rotation steps, each row followed by its count of steps:
The counts run from 0 to 654.
[  3  47   5  35   8 -25 -10 -50 -25  30 -17  -1  14   3  13  -3 -18   5
   7 -14 -16 -29  -5 -11  30   2 -12  -7   0  -8   0 -16 -20   0  26  -9
   7   3  11] -> 73
[-21 -16   6  -9   5 -20  18  -2  29   4  35  10 -15 -24  -8  -9  -6 -11
 -10   6   5  15 -10 -11 -31  41  24  -2 -28 -24 -18   2  -4 -10   9 -21
  34 -21  20] -> 395
[-23 -27 -21 -35 -25  -2   8  42 -11 -30  10  30   9 -14  17  -6   0  12
 -15  -2   5 -12  33 -27 -32  -6   2   9   1 -15 -16 -12   7  11   3  26
  10 -11  -6] -> 265
[-37   4 -19  17 -10   8 -27 -34 -13   2 -22   4  17  32  11  -3  28  -4
 -21  -9   2 -20   7   2  22 -13   2  19   2  21  21   5  27 -10   7  26
  18  38 -26] -> 195
[ 13  -8  -7 -45  -6  10 -17  16 -45   2 -34   8  31 -20  26  13  16   1
   4 -20   3   7   3 -25   0 -17 -30  21  34   1  14  -7  13  -5  -6  17
  12  21  -9] -> 347
[-16 -15  -3  11 -14   9  16 -35   2 -11  -1 -29 -25   9   2 -22  11  -7
  30 -27 -14 -13   7  -7 -28   9  -7 -18 -14  -4 -11 -15   0  -8   8 -16
  66  13   3] -> 405
[ -4   8 -19   4 -12   0  31  11  19   2  10  29  -9  23  22  -8  -4  13
  21  24  -2   5  24 -45 -20 -39   0  -7  -9   5 -14  15  -2   3  -7  39
   8 -17 -26] -> 419
[  7 -26  15   0   7   0 -14 -12 -11  12  20   2 -17  25  23  13 -21  63
 -18  -7   0 -19  33 -14   1 -25  -9 -25 -14 -12  16  21  18  -5 -16  19
 -15  -5  -6] -> 49
[-13  -3 -28  15  33 -14  16  32   1  -9   3  -3  -4  -1 -49 -17 -20  -1
 -12   2  -6 -14 -23   6  23  49   7  15 -13  24 -14 -17 -10 -10   6 -12
 -14  16  15] -> 610
[-14  10  10  26   7 -15   0 -58 -25  41  -6 -23  -3 -22  -6 -13  -4  33
  11 -11  -9  -1 -15  -7   3   5 -22  22  -3 -18  -8  11   6 -22  -2   0
  -5  24  26] -> 65
[-35 -12 -10   2  14  -6  21 -24  24   2  18 -19 -24  -8   3  -6  20   1
 -17  -7  -9  10  -8  -3 -46  59   1 -12 -27   1  -5  -6  -4   3  18 -16
  21  -8  17] -> 398
[-29 -18  12 -31   6   0  13  18  -3  35   6  22 -32  20 -14   4   4   3
 -33  -6  12 -30 -22  -4   6   7  15  11 -51  -9  -7   2  -4 -16  -7 -31
   6 -11  -8] -> 482
[-21  -7  16 -36  -3   2 -32  14 -19  -3 -15   3  17  17   5  25  17  -7
 -44   1  17   2 -28   9   0  -1  -8 -30 -28  -1  -4  17  -1   7  27 -41
   9  -9  -5] -> 473
[  0  20   1   3 -26  -5  15 -11   5   6  -1  -8 -22  53   4 -10 -20  19
  10   5   4 -10  24 -44  -8 -30  -6 -10 -20  15   5 -12 -12 -16  -9  32
  17 -18 -27] -> 416
[ 15 -14   3  19  35  17 -24   5   9 -40 -17 -23  13 -46   0   6 -21   0
   5 -40 -17 -12   1  31   4  17   8  -8  20   1   8  -1   3   9 -12  -9
 -13  11   9] -> 372
[  6 -19  16  -7   9 -11 -33  -8 -12   4  19   0 -22  42  16  11 -35  48
 -23 -10   5 -20  19 -19   0 -22  -2 -25 -14  -6  20  18   2  -8 -14  22
  -1 -15   2] -> 48
[ -6 -16   0  -8  13  -7 -30  -7  -9  -8   9   5 -15  42  12  15 -34  39
 -25 -10   0 -16   6 -19  -6 -26   8 -27 -16  14  22  34  -5   7  -8  27
   6 -12   1] -> 47
[-18 -35  14 -33   2   5  15  20  -4  38  11  23 -31   1  -5   2   6   8
 -19 -13   7 -32  -6  -4   7   6  16  10 -40 -25 -13  -5  -4 -14 -16 -36
  14  -5  -8] -> 483
[ -7  23 -20  -9 -14 -17  12  11  -9 -20  11  36  18 -25   0  -6 -23  28
  -9  -9 -14 -10  14 -42 -21 -24   4  17  -6  -5 -33  30  -4  11   7  32
 -13 -14  11] -> 510
[ 20  15  18   5  11  19 -31 -31  -3   7 -21 -27   1 -34   2  21   9   5
  -6 -20  -3  34 -15  16  -1   2 -35   0  13  -6   3  29  12 -12 -10 -15
 -40  17  -2] -> 219
[ 15 -13  13  15  43   4 -18  15   9 -23 -12  -8  18 -46  -8   3 -40  -7
  17 -29  -5 -13 -18  28   8  16  23  -1  20  -5  15  -4  -3  -2 -21  -3
  -4   6  13] -> 371
[-14 -34   9   3  27  35  -4   8  29   1 -19 -12 -15 -31  26  13  10  -4
  13 -17  -1  -2   2  33 -16 -13  21  -1  10 -11  24   1   3   0 -43  11
 -13  -6 -27] -> 124
[ 13   2 -46 -21  24  12  21  28  16  28  -2  14 -27  29   2  13  13 -19
   1  -1 -17  16  -5 -26  -5  11 -25 -15  -3  23   1   9 -26   7 -10   4
  -3   1 -44] -> 332
[-24 -52   2 -17   9  -1   7  37  10   0  16   9 -18   5 -19  -8   4  -6
  -5  25  29   6 -13   3   2  28  33  21 -11  -4   3 -24  16 -30 -13 -12
  25   4  14] -> 27
[-39   7   3  16  -7  -4  15 -30  10  -5 -14 -29  -6  36  12 -15  -2  -5
  14 -13  -7 -10 -16 -11 -33  -5   1 -26 -29  12   3  -4 -17   5  11   5
  59  -6  -7] -> 407
[-32 -39 -27  -2  -2   2  13  18   1 -16  17   6 -12 -29   1 -23   7  20
   1   4   3  -7  26  -8 -21  14  19  47  10  -5  -4 -12  24 -11 -17  34
   9  17  15] -> 273
[ 14  18 -42  32  -1  17 -41   3  -2  -8  -7  16  -5  14  11  -2   4 -19
 -19   5  -5 -14  23  20  45 -15   9   8  18   4 -11 -21 -12   8  23 -11
 -35  -2 -10] -> 447
[-12 -25   2 -10   3 -12   9 -14  21   8  30  -1 -23 -21  -6 -13  -7  -7
   2 -10  -4  10   1 -13 -35  51   9  -8 -18 -30 -12 -11  -2 -10   5 -23
  33 -12  24] -> 396
[ -2  -3  -7  43  -6   1 -21 -22  30   9  36  -3 -10  -6 -14   0  -2  22
  -7  25   8  35  17   4   3   9 -13 -23  -7 -31 -27  22   6 -12   5  -7
 -38  -7   5] -> 302
[-28 -17  19  13   2  -2  37 -31  20  15   8 -32 -14  -8   9 -17  27  11
  14  -9   0  -8   4   3 -27  33  -3  -5 -23 -11   1 -17  14 -18  -2 -21
  37   9   7] -> 401
[ 13 -13  -3 -16  -7  26 -20 -15 -19  33  -7   1 -62  43  26   8  15  -1
 -13  -9   4 -16  14  -6  10 -32   5  19 -11   9  10 -22  -6 -15 -10 -14
   0 -13  -2] -> 570
[-39 -19 -26  -7   0   3 -11 -26  26  12  17  11 -19 -22  -2   2  18 -10
 -20 -24  -8  15   7 -10 -43  33   7  16  -9 -14   5  33  12   0  -2  18
  23   4 -14] -> 642
[-31  18  -6  19  -2  14 -13 -56  13   0 -24 -11 -19   3   9  -7   8 -18
   5 -37 -13  -7 -12  -4 -24 -20  14  18 -17  18   4  29   3  -2  -5  20
  32   3  -6] -> 651
[-11 -10 -10  12  18 -12   5  28  -4   1   5 -13  -4  -2 -53 -23 -29   2
   3  -5  -4 -21 -16  12  30  51  -4  13 -14  -1 -12 -27 -10 -17   0 -11
 -11  23   9] -> 611
[ 14   0 -16  -9  23  20  41  31  13   7   0  15 -22 -34  13  -5  20 -17
   0 -16 -20 -12  -1   3  -4  28   4  -3 -19 -13 -29 -19 -23   7   5 -46
 -12 -19  -3] -> 240
[-16  14   6  31  15 -20  20   0  -8  -9  -9 -27  23  31   7 -14 -23  12
  13   8  -5 -22 -22  -1   2   5  -9 -46 -17  16  -1 -26 -30   8  25 -13
  24  -8  13] -> 163
[ 31 -26  -8   2  31  28  14  20 -13  21 -14 -18 -22 -24  16   0   0  22
  34   0 -12  19 -12   0  -5 -30 -19   5  26   5  -3  15  -2 -12 -38   1
 -26  16  15] -> 583
[-26   6  -6   8  -5  -2   2   7  -3  -5  11  -3 -28 -10  -1 -10 -12  29
 -27  15   6   6 -14   7 -19 -10  15  12 -30 -14 -37   4 -25  -3  15 -17
 -41 -29  39] -> 146
[-19  -8 -24   1   7 -10 -20 -11   2  11  22   9 -26   8 -16   5 -23  39
 -19   3  -8  13  -6 -25 -21 -13  -6   7 -21  -8 -17  59  -5  -5  -8  22
 -22  -8   8] -> 55
